In the rows, 128 means zero.
The rows of Z fall into several groups, which share some directions, and each row is roughly a mix of its group's hidden directions, except some rows that fit no group.
Z, 147 rows:
[[146  97 136 162 128 125 108 126 142 145  87 128 185 133]
 [ 88 130 138 179 107 127  95 107 159 106 132 148 139 133]
 [ 85 132 128 116 136 131 135  88 148 173 144 121  88 113]
 [ 98 110 149 102 125 137 158  91 130 167 146 104  93 126]
 [134 107 144 130  77 137 126 111 145  87 127 153 104  88]
 [118 174 115  97 109 127 140 157 133 121 175 104 137 156]
 [112 107 149 160 116 102 110 159 125 159  79 154 127 130]
 [146 140 146  92 101 145 142 109 162 165 167 144 147 122]
 [136 102 158 112 107  71 150 117 125 128 148 146  94 112]
 [135 105 149 161 169 149 127 113 111 150 151 170 158 125]
 [166 138 130 116 164 122  85  96 126 116 165 157 126 121]
 [145  96 167 103 138 126 130 141 168 154 149 143  97 154]
 [ 83 113 129 110 171 109 129 104 146 159  97 154 129 138]
 [131 127 129 102 116 121 131 100 160 184 175 133 122 109]
 [134 125 166 142  84 116 170 122  91 109 101 114 137 138]
 [121 144 158 135 105 145 165 162 138  93 151  94 148 147]
 [136 109  88 141 128 139 119 163 102 174 157 139 157 138]
 [121 149 163 123 161 156 109  90 144 132 136 172 152 120]
 [135 163 135 148 145 152 132 122 146 111 101 112 184  97]
 [133 110 129 108 147 116 101 114 160 165 152 151 112  79]
 [105 115  96 124 172  88  98 138 131 130 134 116  91 104]
 [ 84 152 112 144 133 144 113 140 150 168  95 118 103 156]
 [133 117 103 103 115 141  97  96 113  97 105 148  81 147]
 [162 109 157 110 116 119 133 129 149 151 107 112  92 178]
 [170  91 161 136 164 131 101 151 136 130 128 166 134 134]
 [112 147 162 139 166 156  74 141 118 129 130 135 160 125]
 [ 78 131 138 143 120 137 112 176  99 100 120 136 115  99]
 [150 130 146 175  94 112  95 119 148  99 150 149 118 150]
 [161 130 114 159 123 118 129 142  98  87  77 147 144 135]
 [120 111 181 129 111 105 170 112  95  98 143 127 114 126]
 [169 134 154  99  94 163 130 112 114 174 126 115 130 132]
 [171 116 143 174 148 134 170  98 133 131 130 140 153 117]
 [102 137 148 142  93 117 131 139 104 167 118  94 167 153]
 [164 105 121 116 125 109 105 117  92 106 110 152 147  80]
 [141 100 121 101 111 109  88 145 110 181 101 125 143 135]
 [143 102 109  84 171 131  99 140 149 144 141 151  98 121]
 [ 95 102 106 119 167 101 152 134 133 170  92 134 123 128]
 [124 129  76 167 101 102 143 122  97 111 114 102 141 115]
 [161 109 143 148 112 105 123 109 118  63 150 135 130 143]
 [144 140 122 126 184 138 127 101 174 107 146 120 146 155]
 [112  75  97 118 112 100 142 139 142 116  87 159 126 124]
 [136 149 133 137 105  76 127 150 138 167  80 121 117 126]
 [104 152 145 143 113 127 128 121 138  75  78 124 117 158]
 [184 140 166  82 128 127 133 111  97 138 123 118 122 132]
 [150 105 135  91 149 165 128 116 116 116 179 112 152 144]
 [105 179 141 131 109 166 130 102 122 105 123 145 168 116]
 [155 121 164 127 162  99 136  98  89 120 125  91 129 110]
 [154 127 167 166  76 113  93 112 128 128 113 133 129 122]
 [ 84 137  96 167 141 116 131 104 115 131 151 139 153  89]
 [ 89 131 174 123 148 165  91 141 129 118 154 129 122 152]
 [125  97 142 120 120  80 144  84 134  92 104 142 106 129]
 [ 92 142 130 124 118 174 120 110 107  93 155 120 169 118]
 [ 98 152 117 161 140 136 144  98 166 145 112 139  84 113]
 [151 126 119 132  95 117 137 137 182 122 105 138  86  96]
 [157 133 123 147 121 138 154 107 117  96 176 113 157 164]
 [106 127 117 175 157 107 133  92 132 141 165 156 153 129]
 [118 134 128 107 161 102 102 109 149 166 173 126  94 130]
 [112 107 123  99 175 120 123 129  97 185 133 120 144 127]
 [ 81 147 166 135 127 132 129 118 126 174  83 126 135 125]
 [156  91 110 151 147 130 101 126 134  94 143 133 180 136]
 [116 134 107 129 143 112 116  93 118 194 153 110 119 109]
 [108 154 124 114  84 116 158 163 152 100 132  98 109 116]
 [161 126 148 177 126 115 137 104 162 146 148 152 154 107]
 [ 86  94  86 114 129 102 167 123 126 105 122 132 107 112]
 [169 119 124  77 138 117  99  89 149 128 127 132 110 104]
 [134 157 155  87 112 169  92 112 141 132 107 123 136  98]
 [109  97 154  85 174 126 115 144 118 159 149 132 109 131]
 [116 138 105 122 158 153 121 145 156 117 109 140  75 166]
 [ 88 135 144 120 134 156 139 177 113 127  84 101 123 142]
 [ 90 101 114 142 149 107  89 133 150 144 120 178 126 138]
 [126 121 159 129 146 127 175 166 139 161 145  96 156 122]
 [111 140 150 139 177 125 140 188 158 134 139 132 131 114]
 [130 121  95 186 130 117 140 105  93 119 121 134 166 114]
 [140 138 121 127 118  92 164 172 118  92 110 121 137  88]
 [133  92 134 114 177  97 121 127  86 133 138 157 138 149]
 [126 108 124 172 125 131 130  96 121 101  86 157 150  94]
 [154 122 181  88 121 171 115 143 131 135 115 134 105 139]
 [175  98 126 132  90 106 114  79 147 127 118 126 141 120]
 [100 144 134 159 180 115 118 148 135  92 156 126  99 133]
 [116 149 113 166 129 132 150 123 115 148 107 114 142 192]
 [154 127 157 169  98  89 158 110 126 100 138 150 132 136]
 [ 98 152 126 146 141 137 123 156 110  61 105 129 137 141]
 [101 157 101 128 104 123 159 129 103 111 120  96 125 178]
 [166 112 144  92 118 148 139 174 122 149 103 104 123 154]
 [135 143 141 103 121 109 137 145 156 137 152 106 103 191]
 [135 163 132 140 123 130 114 108 132  55 128 153 143 141]
 [136 109 141  96 167 135 118 144 128 154 177 120 165 110]
 [ 93 134 132 106 137 157 106 112 107  90 135 131  88 166]
 [128 170  88 100 148 129 107 141  94 139 120  92 146 112]
 [120 142 102  83 126 100 136 155 155 159 150  92 112 137]
 [138 139 114 159 106 120 130  80 107 152 182 132 138 122]
 [186 126 119  99 150 150  94 112 146 123 140 111 152 111]
 [137 116 135 156 141  84 141 104 126 184 127 148 143 101]
 [142 150 144 132 117 130 180 111  88 131 143  78 130 128]
 [125 125 152 124 148 160 134 115 123 193 157 145 155 121]
 [148 114 149 116 133 122 152 151 154  78 133 147  82 109]
 [142 109 144 141 148 150 127  98 109 171 144 118 182 124]
 [131 152 127  79 110 151 121  86 155  96 143 126 107 111]
 [109 150 141 179 151 123 129 104 130  99 111 168  98 130]
 [134 150 144 167 128 156 160 116 143  81 152 127 132 163]
 [126 132 152 142 158 154 152 133 105 120 162 107 181 148]
 [111 129  84  88 124 122 142  90 135 163 138 109 100 107]
 [128 122 113 134 158 143 158 159 119 166  79 105 134 151]
 [141  96 171 107 125 139 123 126 118 107 157 135 109 182]
 [ 99 127 148 151 119 153 139 118  88 124 135 125 189 147]
 [ 79 143 137 128 144 129 148  74  96 127 156 121 116 129]
 [159 122 122 151  96 127 118  81 109 120 172 147 126 102]
 [107 119 137 106 118 110 176  78 130 133  88 108 129 119]
 [126 159  96 146 141 152 150 157 179 108 109 122 103 128]
 [156  85 126 121 126 130 129 118 125 186 159 136 122  94]
 [ 96 142 173 152 166 151 122 154 150 136 159 128 142 139]
 [ 91 152 121 131 125 142 143 165 124  79  89 120 152 132]
 [125 155 103 105  75 168 118 111 145 146 156 126 124 113]
 [118 134 112 127 129 106 128 107 144 157 203 137 127 114]
 [131 121 103 130 131 101 124  97 149 150 186 149 134  93]
 [127 114 134 123  91 119 145 133 175  73 112 153 125 115]
 [103 131 151  89 163 153 123 149 157 151 153 154 139 105]
 [173 121 103 105 151 126  95 133 142 160 130 107 117  87]
 [149 155 181 166 132 134 130 120 125  86 129 102 140 143]
 [168 119  78 117 106 132 115 133 175 121 142 121 110 105]
 [ 74 127  98 141 109 127 135 145  92 150 165 141 111 121]
 [104 168 104 104  91 125 112 113 131 100 139 114 116  84]
 [149 129 158 170 146 124  67 149 111 130 139 130 142 119]
 [113 115 161 153 160  98 106 143 125 164  80 138 129 124]
 [120 162 125 124 160 178 117 158 120 113 168 126 150 144]
 [ 96  94 111 169 133  96 152 169 118 130 101 135 127 132]
 [106 146 111  72 143 139 125 171 140 145 128 111 140  96]
 [152 123 100 108 151 108  83 158 157 122 138 167 114 124]
 [126 153 115 126  68 146 158 124 116 141 165 115 155 119]
 [137 106 108 145 153 111 100 100 124 114 149 161 125  75]
 [124 159 163 144 163 144 101  84 123 116 123 155 134 157]
 [ 96 138 131 133 134 164  81 160 131 131  82 127 113 144]
 [141  92 158 101 174 150 107 141 136 115 141 154  98 127]
 [147 152 146  81 133 146 133  70 121 114 154 111 130 125]
 [128 107 104  75 109 127 115 104 113 149 144 114 107 171]
 [124 109 144 106 121 150  86 106  93 116 134 151 177 118]
 [157 113 124 137 139  89 121 169 118 115  79 160 118 120]
 [178 125  99 114  83 135 135 127 145  97 143 106 113 105]
 [131 110 108 127 110 138 112 115 112 123 142 144 125  50]
 [126 154 144 103 135 167  80 123 143 166 113 125 144 102]
 [136 110 157 131 143 120  74 109  92 155 122 134 159 105]
 [ 98 144 114 111  80 113 155 130 155 152 165 104 117 124]
 [117 116 149 114 157 138 108 158 158 169 136 127 136  78]
 [ 85 100 132 162 112 107 121 132 133  88 116 169 133 145]
 [ 77 166 127 133  96 135 125 113 118 117  93  96 106 120]
 [148 130 103 101  93 163 101  92 133 134 160 124 154 108]
 [135 142 147 113 112 160  75 125 132 144 106 116 146  81]]
Here is one row from each group, named. Which group is each of the other rows in?
[126 131 116 143 129 141 137 155  97  66 170 111 126 118]
P
[122 104 125  91 169 143 127 103 129 167 149 123 120  85]
C
[ 75 129 118 111 153 111 139 174 164 112 106 121 124 127]
Y

[134 117 175 161 162 167 163 108 125 107 134 130 134 120]
C
[132 150 142 133 161 108 114 148 150 106 123 111  68 101]
P
[123 122 120 113 117 114  75  76 120 143 159 155 121 133]
C
[136 160 164 105 173 152  97 101 151 107 129 120 137 126]
P
[139 157 151  98  86 170 115 133 111  90 112 122 119 117]
Y
[144  93 158 145 161 152 113 127 121 106 141 181 136 113]
Y
[161 145 116 142 128 139 120 132  91  84  81 119 154 141]
Y
[134  95  97 159 110 112 159 128 134 119  87 134 161  99]
Y
[124 141 159 146 162 134 112 104 147  90 139 175 142 150]
Y
[144 109 118 104 121 127 112 116 118 184 160 115 102  88]
Y
[102  90  87 165 145 104 103 115 157 133 130 132 140 106]
P
